One turn sends every row of this set to another row. A few are shown first. Where does it send the rows asked after them?
tipeg: [-19   5   0  -5  -5   0   3  -7  -1   4  -3   5  -1   2   1   0  -8   0
  -2   6   8  -4 -11  -5  -4  -5  10   6  11  -3  11   6  -3]
lik: [ 6  4 -4 -4  0 -1  2 -6  1  3  3  3 -5 -7  4  2  0 -4  0  4  5 -2 -5 -2
 -8  6  0  6  4  3  0  9  0]
bege: [-10   8  -5   2   9   4   6  -3  -3   5  -7   3   1   2   7   2   2   7
   7   4   4   0  -9  -1  -6   4  -2   5   4  -7  11   8   2]
Norun: [ -9   3   3   1   2   5  -4   2  -3   3  -4  -1  -1  -3  -1   0  -8   2
   4  11  12   1  -8   3   0   3 -19   5  -2   0  -5   5  -4]
ref: [ -9   2   4   2   2   5  -4   2  -4   2  -3  -3  -1  -1  -3  -1  -6   2
   4  10  11   1 -10   1  -2   3 -20   4   3   1  -4   4  -3]
zozis: [-17   5  -1  -5  -3   0   3  -4  -2   7  -3   6  -2   0   3   1 -11   0
  -2   7  10  -4  -8  -2  -1  -4  13   6   8  -4   8   6  -3]
Vube: [  0   4   0  -3  -4  -1  -4 -18   6   1   4   6  -2  -5   0   0  -2   1
   1   4   6   3  -6  -5  -9   3  -4  12   3   0   0  12  -5]
kek: [  3   4  -2  -5  -1  -1  -2 -13   4   3   3   7  -4  -9   4   4  -4   0
   0   5   8   0  -3  -1  -6   5  -1  10  -2   1  -1  12  -2]
Meka: [ -9   2  -4   0 -16   1   6  -3  -4   8  -4   1  -6  11   2  -5 -14   3
   5   4  10   1  -3  -1  -2   6  -7   8   3   5 -11   9  -1]
Mivab: [-12   9  -2   0   8   4   3 -10   0   6  -8   7   3   0   6   5  -4   9
   6   5   7   2  -7   0  -3   4  -3   9  -2  -9  10  10  -1]
bik: [ -9   5   0  -3 -10   1  -1  -6   1   6   0   7  -3   9   5   0  -8   0
   2   3  10   2  -3  -4  -4  -9   0   7   5  20   3   8  -7]
Suse: [-12   5  -2  -5 -14  -1   5  -1  -1   8  -1   4  -5   6   1   5  -9   2
  -3   5   9  -4  -3   2   0   1  -6   1  -3  -3  17   6   2]
Mepi: [-19   4  -3  -1  -4   1   2  -4  -2   8  -4   6  -4   2   4  -1 -10   2
   1   6   8  -3  -7  -4  -3  -7  13   7   5  -6   6   9  -3]
dalam: [-10   2  -2  -1 -17   0   6  -7  -3   6  -5   0  -5  11   0  -4 -13   3
   4   3   9   1  -5  -3  -3   8 -10   8   5   8  -7   9  -1]
zopit: [ -1   1  -7  -4   7   2   3   0  -4  10   3   2  -3  -7   6   0 -11  -1
   6   3   9  -1  -7  -2  -4   7 -15   3   8   4   3   4   2]
matev: [ -7   4  -2  -4 -17   0   8  -4  -4   5  -3  -1  -4  11   0  -3 -12   1
   2   4  10   0  -6  -1  -2   9 -10   7   9   9  -5   6  -1]
non: [-13   9  -1   2   7   3   1 -10   0   4  -4   5   6   3   5   2   0   8
   6   6   7   3 -10  -2  -5   2  -5   8   6 -10  13   6  -3]
rof: [-11   2   3   3   1   6  -3  -1  -3   1  -7  -2  -3  -2  -3  -1  -6   4
   6   9   8   1 -10   0  -3   4 -20   6  -2   1  -4   7  -3]
padi: [-13   4  -5   2 -14   0   2   3  -3   9   3   2  -6  11   1  -1  -6   2
   0   4   8  -1  -3  -1  -4  -5  -5   1   1  -7  14   4   1]
sav: [-9 10 -3 -1 10  3  5 -4 -2  6 -4  6  4  0  8  6 -3  5  4  7 10  0 -7  3
 -1  6 -1  6  2 -8 12  6  0]
kobus: [ -5   0  -6  -5   5   3   0  -7  -1  11  -2   6  -4  -9   5   1 -16   4
   7   2   8   0  -5  -2  -3   7 -16   7  -2   3   0  10   2]
mas: [-16   4  -2   1 -16   0   0  -4   0   7   0   3  -5  11  -2  -1  -6   5
   0   3   6   0  -4  -3  -4  -5  -8   3   0  -7  16   6  -1]
Gora: [ -8   3  -3  -2 -16   0   4  -4  -3   9  -1   2  -4  10   3  -3 -17   1
   3   6  14   1  -2   1   1   7  -8   8   5   4  -9   7  -2]
donab: [ -7   0  -7   2   4   3  -5  -6  -1  12   5   4  -1  -3   4  -5 -13   3
  10   3   9   5  -6  -5  -6  -1 -18   9   7  -3  -1   6  -3]
Pipad: [-12   3  -6  -1 -13   1   6   4  -3   9  -2   2  -9   8   2   2  -6   2
  -1   3   6  -4  -2   0  -3  -1  -4   0  -5  -4  14   7   4]
Gutu: [-10   1   1   3   3   6  -3   3  -5   3  -6  -2  -3  -1  -1  -1  -7   3
   5   9  10   1  -8   1  -1   3 -17   4  -3   0  -7   6  -2]
kav: [-7  6 -1 -4 -9  1  1 -3  0  6 -1  7 -4  8  8  1 -8 -1  1  4 10  0 -2 -2
 -2 -7  1  7  3 20  3  8 -5]
teb: [  1   4  -3   2  -2  -1  -6 -12   3   3   8   4  -2  -2   2  -3   0  -1
   3   5   6   4  -5  -6 -11  -2  -3  10   7  -3  -2   8  -5]
der: [-19   3  -2  -4  -4   2   5  -6  -2   4  -6   3  -5   2   1  -1  -6   1
   0   4   5  -4 -11  -5  -5  -4  11   5   8  -1   9   9  -1]
Keto: [ -7   4  -2  -2 -17   0   5  -4  -3   7   0   0  -2  12   2  -4 -14   0
   2   5  13   1  -5   0  -1   6 -10   7  10   5  -7   5  -3]
Saz: [-15   4  -2  -2 -16  -1   0  -5   1   9  -1   6  -5   7   0   3 -11   6
  -1   5   9  -2  -2   1  -1  -2  -7   4  -6  -6  15   7  -1]
giper: [-20   3  -2  -4  -5   1   4  -8  -1   6  -8   6  -5   1   2   0 -10   3
   0   5   6  -4  -9  -5  -4  -4  12   7   3  -3   7  11  -2]
zok: [ -5  -2  -8   1   5   4   1  -3  -4   9   0  -1  -5  -4   4  -5  -8   3
  10   0   3   2  -8  -8  -9   3 -16   5   7   2   1   8   3]
Vumi: [  3   2  -6   2   0   0  -1  -6   0   3   4   2  -7  -3   3  -3   3  -2
   4   2   3   1  -4  -6 -12   1   1   7   5   0  -3  10   0]
sobid: [ -9   5  -2  -1  -9   1  -1  -4  -1   7   0   6  -4   9   6  -1  -7   0
   3   3  10   2  -1  -4  -4 -10   2   7   3  18   1   8  -6]
Minil: [-8  5 -2 -3 -9  2  1 -3 -1  6 -1  5 -5  9  7  0 -6  0  3  3  8  1 -3 -4
 -4 -8  1  6  3 21  2  8 -5]
dor: [-10   2   3   1   2   6  -1   1  -4   1  -7  -3  -2  -2  -3   0  -6   2
   4   9   9   0 -11   1  -2   6 -20   4   0   3  -3   6  -2]
vogin: [-11   8  -4   5   9   4   1  -4  -3   7  -3   5   3   3   8   1  -1   7
   8   6   8   3  -7  -1  -5   0  -2   7   4 -12   9   7  -2]
Bevam: [-9  5 -1 -4 -9  2  0 -6  1  6 -2  8 -4  8  6  1 -9  1  3  4 10  2 -2 -3
 -3 -7  1  8  1 20  2 10 -6]
Dorar: [ -7   1  -2  -5   3   2  -2 -13   1   8   1   4   0  -6   1  -1 -12   5
   6   2   7   3  -9  -5  -6   6 -21   8   7   3   6   7  -1]

teb moves to Vube
donab moves to Dorar
Now find these:
bege moves to vogin
rof moves to Norun
bik moves to Bevam
giper moves to zozis
padi moves to mas
dalam moves to Gora

One turn sends every row of this set to another row. A few are shown first. Where does it send the rows asked after them?
zevef: [  0   1 -11   1   0   0  -5   6  -8  11  -8   1   4   3   4  -5  -1  -5
   7  -1   1  -1   6   4  -4  -4  -4   3   2  -1   4   1  -5   2   6   4
  -2  -9   6   1   0   0   5   4  -1  -2  -5]
nire: [ -1  -5   7  -4  -2   0   1   2   1   3  -1  -3   1   8   1   6   3  -7
   2   4  -9   4   5  10  -3  -3   4  -3  12   0   3  -1   4  -1   2   1
 -11   4  -8  -4   0   2  -2  -9   2  -6  11]
meras: [-7  0 -9  3  9 -2 -7  0 -3 -5  2  4  5 -8 -5 -2  1 -2  5  5  1  2  4  3
 -3  0 -8 -1  8 10 -2  5  7  5 -2 -4  0 -1 -2 -5 -1 -2 -3 -3 -4 -8  3]
momul: [ 8  1  7  3 -4  6 -8 -1  7 -1  2 -1  0 -4  2 -6  5  5 -5  2  4  0 -1  4
 14 -1  0 -6  4 -2  3 -3  0 -2 -1 -1 -6  3 -4  0  1 -1 -4 -3  3  0 -1]
von: [ -9  -5   1   3 -11  -1   0  -2   7  -4   0  -9   0   7   8  -1   4  -2
  -7   1   4   1   0   8   4  -6   1  -5  -1  -3   4  -4   0   3  -9   2
  -3  -9  -8   4   1  -4   2  -9   0  -6   0]
Pumo: [ 6  5  3  1 -3  4 -9 -4  5 -4 -5 -2  6 -4 -2 -4 12  5 -5  6  1  1  2  4
  8  0  0 -3 -2  1  2 -5  2 -5 -3  1 -4  2 -3  3  4 -2  4  3  0  3 -2]
zeve: [  1  -3  -5  -1  -6  -2   0   6  -2   8  -4   0   2   8   3  -3  -1   2
   5  -3   0  -5   9   4  -3  -5  -1   3   2  -5   4   5  -1   0   9   7
  -6 -13  10   3   3  -3   1   2   4  -3   0]
mon: [ -6  -1  -9   0   0   4  -4  -4  -4  -4   5   7   2  -6  -1   4  -3   2
   3   0   2   4   1   0  -7   0 -11  -3   9   5  -6   5   8   4  -1  -1
  -1   2  -6  -5   1  -3  -3  -2  -5  -3   7]
Motud: [ 6  7  7  4  0  7 -5  2  4 -3 -3 -1  1 -3 -1 -2  5  4 -5  3  2 -2 -4  4
  4  2 -4 -3  1  1 -1 -8 -5 -4  0  1 -5  2 -6 -1 -3 -5  4  1  0  6  1]
rine: [-5 -2 -1  7  1 -7 -7  0  7 -7  0  5 -7  0  1 -2 -4 -6 -1 -4  8 -4  6  0
  7 -7 -6 -1  3  2  6  1 11 -5 -6  6 -4 -1  6  4  3  4 -5  0  1 -3  3]
gon: [  1   6  -9  -3 -11   0   6  -5  -4  -6  -3  -8  -6   3  -2  -5  -8   1
   5   5   4   4   3  -3   4  -5   2   2   5   4  -1   7  -6  -2  -5  -2
  -9  -4  -5  -4   4  -3   1  -1  -2   5   5]
muk: [-5 -3  2  3 -3 -4 -3 -2  4 -9 -6  7 -6  4  2  4 -8 -8 -5 -2  9  2  6 -3
  8 -5 -8  0  1  1  5  4 10 -3 -1  4 -8 -2  1  4  2  6  1  3  0  0  5]
Miru: [-10 -12   3   7   1   0   8  -6  -4  -4   5  -6   5   5   1   2  -4  -6
   1   2   6   8   0   3   4  -1   1   0   5   4  -1  -1   3   4 -13   2
   0   0   0   1   4  -1  -4  -3   3  -2   2]
poma: [  5   5   3   4  -2   7 -10   1   0  -1  -4  -1   8  -4  -2  -3   8   4
  -4   3   2   3   6   8  10  -2  -2  -4   0   1   3  -8  -3  -3   3  -1
  -6   2  -7  -1  -2  -1   4  -1   2  -3  -2]
masaz: [ -9  -1  -4  -3   7   1  -3   0  -3  -5   3   3   0  -5  -6   1   2   3
   5   3   4  -1   0   6 -11   3  -6   1   8   6  -8   1   8   2   1  -3
   0  -3  -3  -6  -2  -3  -3  -2  -3  -2   8]
Fitul: [  2  -3  -7  -1  -6   2   0   4  -6   3  -9   4   2   4   1   3  -3  -1
   6  -1   3  -2   6   1  -3  -3  -8   6   4  -4   5   4   0   3  11   4
  -2 -12   5   3   4  -2   5   5   3   2  -1]
zoruv: [-6  2  1  4  3 -7 -6  0  7 -5 -4 -1 -5  2  1  0 -7 -8 -8 -4  8  6  2  0
  7 -7 -2 -2 -1  1  6  1  9 -2 -3  4 -9 -5  1  2  0  9  1 -3 -1 -9  0]
zul: [ -5  -9  -1  -5  -2   0   1   1   3   1   2   3  -3  13   3   6   4  -5
  -2   8  -5   5   4   9  -6  -3   2  -1   6  -1   4  -2   3  -2   3  -4
 -12   5  -3  -6  -7  -3  -1  -8   0  -2   8]
fidon: [ 2 -3 -7 -1  1  2  0  5 -6  9 -8  2  2  6  6 -4  3 -3  2  0 -3  0  4  2
 -6 -7 -2  3  3 -3  6  2  5  0  6  7  2 -7  8  4  2  0  7  5  1  0 -3]
sete: [ -1   5  -5  -6  -7   0   4  -2  -8  -5  -1 -15  -5   4   0  -7  -7  -2
   2   7  -1   1   3   5   3  -5   4   3   6   5  -1   1  -5  -1  -7  -2
 -11  -2  -1   3   5  -2   0   3   4   3   2]
meb: [-3 -8  6 -6 -4  4 -2  2  3  6  4  4  0  8  2  1  4  1 -1  6 -5  1 11  3
 -2  0  2 -5 10 -5  7 -1  1  2  4 -1 -8  0 -3 -4 -4 -1 -2 -9  6 -8  8]
Mugu: [ -5  -4   1  -2   1   2  -5   5   3   0  -1  -3  16   2   1   1   4  -5
   2   0   0   1   8   6   2   2   2   3   4  -1   4   2  -3   7   1   4
   3  -2 -10   2  -3 -15   0   0   2   0   4]
pelem: [ -9   1   5   0   0  -7  -3   4   3  -6  -3  -2  -6   1   1  -1  -9 -11
  -5  -4   3   0   4   0   1  -7  -4  -4   0   3   4   3  14  -4  -2   5
  -6  -3   0   8   3   6  -1   2  -1  -5   1]
Vafa: [  1   5  -9  -1  -8   0   3   0  -6  -1   1 -12   0   1   1 -11  -7   1
   4   5   4   0   7  -2   2  -3   6   1   5  -1  -6   5  -6  -3  -5   0
  -7  -1   1  -5   6  -7  -4  -1   2   3   2]
Vazug: [ -1   0  -4  -4  -6  -1   2  -3  -5  -4  -2 -12  -8   4  -4  -7  -8   0
  -1  10   4   4  -1   1  -1  -3   7   2  -2   3   0   5  -5  -2  -4  -4
  -9   0   0  -4   0  -8   0   0   0   6   1]
Siro: [ -1  -5   1  -2   0   0   5   2   2   6  -1   2   3  12   0   4   1  -8
  -1   6  -5   7   9   9  -2  -2   3  -2   8  -1   4   1  -2   0   1   0
 -13  -1  -4  -6  -3   4   1 -10   3 -10   6]
seped: [ -3  -5   3   1  -4  -7   2   8   2  -5  -3  -5   6  14   3   2  -2  -3
   7   1   3   9   4   2  -5  -6   7   1   6  -6   4   3   1   2 -10  -2
  -3 -11   3  -1   2  -3   4  -2  -4  -2   0]
vibik: [ -8  -4  -1   7   0 -10   1   2   6  -6  -4  -1  -7   4   0   2  -5  -7
  -7  -2   7   0  -1  -2   2  -8  -2   1  -5   3   5   2  10  -7   4   3
  -6  -1   2   1   2   5  -1   0   1   0   3]
Gelu: [-6 -3  4  7  2  2 -4  6  1 -5 -1  2  1  5  5 -5  7 -5  5 -3  3 -4  3  0
  6  2 -3  2  0  7  4  0  0  7 -5 -4  8 -6 -3  6 -4  2 -1  3 -6 -5  5]
Govu: [ -3   4 -11  -4  -3  -2   4  -4  -9  -4  -4 -13  -3   0   0  -6  -9  -2
   0   8   5   5   5   4   4  -3   3   0   4   5  -1   4  -4   1 -10  -2
 -11  -4  -1  -3   0  -1  -2  -5   2   1  -2]
Rin: [  9   3   6   4 -10   9  -8  -3   4  -2  -5   4   0  -2  -1  -2   7   4
  -1   4   3   1  -1   5  10  -3  -5  -4   2   1   2  -2  -3  -2   1  -2
  -7  -1  -8  -1   3  -4   4   0  -2   2   1]
buv: [-7 -1 -7  3 -4  0 -2  3 -7  1  1 -2  6  0  1 -8  1  5 11 -4  7  1  3 11
  3 -6  5  5  1  1  2  0  0  0 -9  5  5 -1 -9  1  1 -3  3  6 -5  1  4]
tumim: [  0  -4  -4  -1   1  -3  -2   9  -4   9  -7   4   0   5   3  -3  -2  -3
   3   1   5  -7  -1   7  -4  -5  -6   4   5   0   2   1   0   0   9   6
  -2 -11   4   2   0  -4   6   5   3   5  -1]
fotet: [-4 -3 -9 -3  6  0 -5 -5 -4 -3  4  0  6 -3 -3 -4  7 -2  3  6 -1  2  0  2
 -8  0 -7 -4 10  8 -6  8  9  1 -3 -3  3  0 -1 -3  1 -2 -3 -3 -4 -4  7]
labu: [ -2  -8   0  -8  -9   5   2  -3   2   6  -1   5  -3   8   1   7  -1  -5
  -1   5  -3   7   8   5  -4  -1   2  -1   8  -4   4   1   2   3   5   1
  -9   1 -10  -5  -2  -1  -1  -9   2  -5  10]
pufol: [ -7  -1  -8   2   6  -2  -2   0  -5  -7   5   4   1  -5   0  -2  -2   3
   5   2   0   1   6   1  -8   2  -6  -3  10   0  -5   8   7   2  -9  -2
  -2   2  -1  -5   2  -1 -10  -2  -1  -4   6]

Vafa moves to zeve
labu moves to Rin
Now find these:
masaz moves to Vazug
Pumo moves to pelem
Govu moves to zevef
seped moves to Mugu

One turn sends every row of this set to another row. A few are shown first. Where does it send the rows asked after them?
sep: [ -8 -15   3   3  10  -9   8  -3   4   6  -3   4   2   6   9  -1   3   4
  -1  10 -12  -2   3   0   2  -5   0   4]
dit: [ -1 -13   8   2   0  -1  -2  -1   6   1 -13   7   1   4   5  -6   3  -7
  -5   1  -5   4   2  -9   2  -5   8   5]
taf: [-4 -7  4  0  0 -5 -1  3  6  3 10 -2  6  2  4  1 11 -3  4 12 -9  2  2 -1
  2 -2 -3  3]
vekig: [-14  -7   7   1   0  -3   3  -5   2   1  -3  -5  -2   8   1   0   3  -1
   1   7   6   3   4 -12  -7  -3  -7   1]
tagu: [ 6 -4  6  6  2 -5  4 -4  5  7  2 -9 -2  9 -2 -2 10  1 -2  1 -2  4  2  2
 -1  0 -7 -3]
Nim: [-13  -5   6  -1  -2  -3   4   1   2  10  -1   9   1  11   6  -2  10  -1
   0 -10  -3   6   7  -7  -2  -4  -2   0]
vus: [-11 -10   0   4   0  -4   0  -7  12   2  -6   8   3   0   7 -11  -2  -4
   3   4   5   6   5  -9   2  -6  -6  -2]
fus: [  2  -1  10   0  -7   1   6   1   3   4  -1   2   2  -5  -4   4   3  -1
   0   3  -9   8   2   3  -2  -5 -10  -6]
vireg: [-5 -3  1 -3  1  1  9 -4  5  6 -4  8 -6 -4  4 -1  3  0  2 -9  3  5 -3 -6
  1  3  0 -6]
mubi: [ -3   2   2  -4   2 -11   4 -14   6   4   0  -2   4   2   5  -4  -1   2
  -1   7   3  -1   6   1  -2   0  -4  -4]
vuz: [ -3  -5   5  -1  -3  -4  -4  -3   6   0  -2   3   3   0  11  -1   4  -1
   0 -13  -4   2   1  11  -1  -3  -1   0]
sesi: [  1 -10  12   7   3   1   0  -1   2   0 -12   4   3  -8   6   1   2   9
  -1   0  -3   4   1   5   1  -4  -4  -8]
zodet: [ -8   0   3   7  -7   0   0  -2   5   3  -9   3  -2   1  -1  -1   6   4
 -13   1   0   3   1 -12   4   2   4   0]
memi: [-10  -4  14   1  -4  -5  -3 -10   5  -1 -11   1   4   7   7   4   1   4
  -7   7 -12   2  -1  -1   2  -1   1   5]
Viko: [-3 -6  7  1 -2 -6  2  3  3  8 -9 11  1 -9 11  1  7 -1  0 14 -8  1  5  5
 -1 -2  0  1]

mubi moves to memi
tagu moves to sep
Now find these:
fus moves to taf
dit moves to vireg
vus moves to zodet

